In the rows, 128 means zero.
First come named turns, each shown by rows before and after it. For each pair of rows after them, which turns, in which order, take the first row to the second? The first pair is done for you.
turn Q:
[130 134 169 103 126 114 102 132 161 166 123 156] -> [140 119 189 117  91 115 161 138 143 133 139 134]
[119  71 107  98 187 130  73 121 112 142 119 114] -> [135  41 131 115 138 143 144 127  79 107 136  99]
[113 126 144  98 145 130 117 128 140 144 135 136] -> [122 111 152 104 122 129 152 132 132 131 138 121]
[124 150 135 140  97 134 183 148 129 104 141 115] -> [110 191 108 128 149 123 110 144 157 130 122 135]
turn A:
[111 164 111 136 160 121 121 155 142  59 141 100] -> [148 102 175 107  86 106 177 149 147 156 150 138]
[127 128 109 145 109 144 135 120 122 123 126 127] -> [123 127 116 143 110 138 142 123 119 116 129 126]
[127 103 121 134 142 132 126 120 128 122 116 125] -> [125 105 129 136 142 126 135 132 124 111 120 123]
turn E:
[138 103 139 132  91 136 153 118 114 145 146 136] -> [132 131 133 140  77 139 155 119 127 140 140 136]
[121  81 139  88 194  93  41 143 134 211 103 158] -> [139  67 126  92 145 114  58 110 111 236  93 167]
[147  62 150 112  71 138 160  91 114 205 114 154] -> [144 130 129 139  38 148 170  82 127 192 107 160]
[133 136 115 138 135 128 134 149 156  90 151 145] -> [136 112 123 129 144 126 135 150 158  97 151 146]
turn V:
[122 105 145  94 115 117 127 139 150 180 116 151] -> [119 102 142  93 113 119 125 136 149 180 112 155]
[120 186 114 149 128 100 134 137 151 100 129 117] -> [120 189 112 150 123 103 133 131 150 102 127 116]
[133  89 102 136 171 127 128 155  89  75 133 119] -> [129  98  94 136 184 127 104 147  99  81 120 128]
[ 79 171 134 141  88 126 185  81 163 126 156 138] -> [ 81 162 147 132 102 116 195  98 169 113 167 133]
turn L:
[ 99 143 126 149 152 130 138 130 135 104 140  93] -> [100 124 125 131 173 128 100 120 141 140 132 104]
[124 154 111 146  92 119 163 129 131  95 150 112] -> [117 118 108 130 154 110 122 137 123  80 158  98]
[124  92  98 124 135 146 112 109 104 139 130 115] -> [135 114  94 133 108 151 116 106 106 153 125 130]
[143 146 111 116 115 126 110 114 156 146 103 148] -> [141 164 118 132 102 132 143 126 147 109 113 132]
Then:
Between the rows of a pair lie 2 to 3 turns.
[103 124 113 109 189 114  64 146 155 125 125 125] -> [126 187 132 146  66 123 165 140 165 130 130 141] => L, L, V
[146  78 161 139  67 150 173 114 135 203 120 119] -> [135 150 172 154  65 128 195 149 171 151 136 113] => E, V, E
[129 193 120 163 105 138 156 134 132 139 125 127] -> [116 157 139 122 181 106 105 167 154 155 127 137] => E, E, L
[135  63 142 108 115 128 100  96  97 181 117 131] -> [144 130 168 138  51 128 179 116 117 139 141 137] => L, V, E
[119  82 154 115 187 146 127 155 100 116 143 108] -> [137 164 138 150  78 162 162 121 120 166 122 152] => V, L, L
[118  83 144 108 143 112  80 159 154 141 140 160] -> [121 159 125 144  81 124 102 146 176 152 125 177] => V, L, E
[130 101 139 151  99 146 167 123  96 112 139 116] -> [123 141 116 166  95 152 155 114 105  98 132 111] => A, E, A
[144 166 183 113 143 101 163 184 189  84 155 127] -> [156  58 198  86 143 109 160 165 146 123 155 122] => E, E
[109 107 131 163 145 141 130 161 100  63 155  99] -> [131 145 139 168  58 144 168 133 121 136 138 142] => A, E, E
[150  68 126 127 101 172 155  85  98 157 115 116] -> [140 145 135 156  71 161 201 118 128  98 134 113] => E, V, E
[131 101  99 131 140 133  80  93 124 197  89 153] -> [140 116 101 159  77 151 131  82 113 186  93 149] => E, V
[104 168 134 134 134 110 109 129 141 162 108 153] -> [102 130 156 141 149 111 147 150 104  84 142 111] => Q, Q, L
[111 140 104 132 159 131 101 134 128  88 120 127] -> [120 156  90 145 103 148 118 104 126 117 110 141] => L, V, L
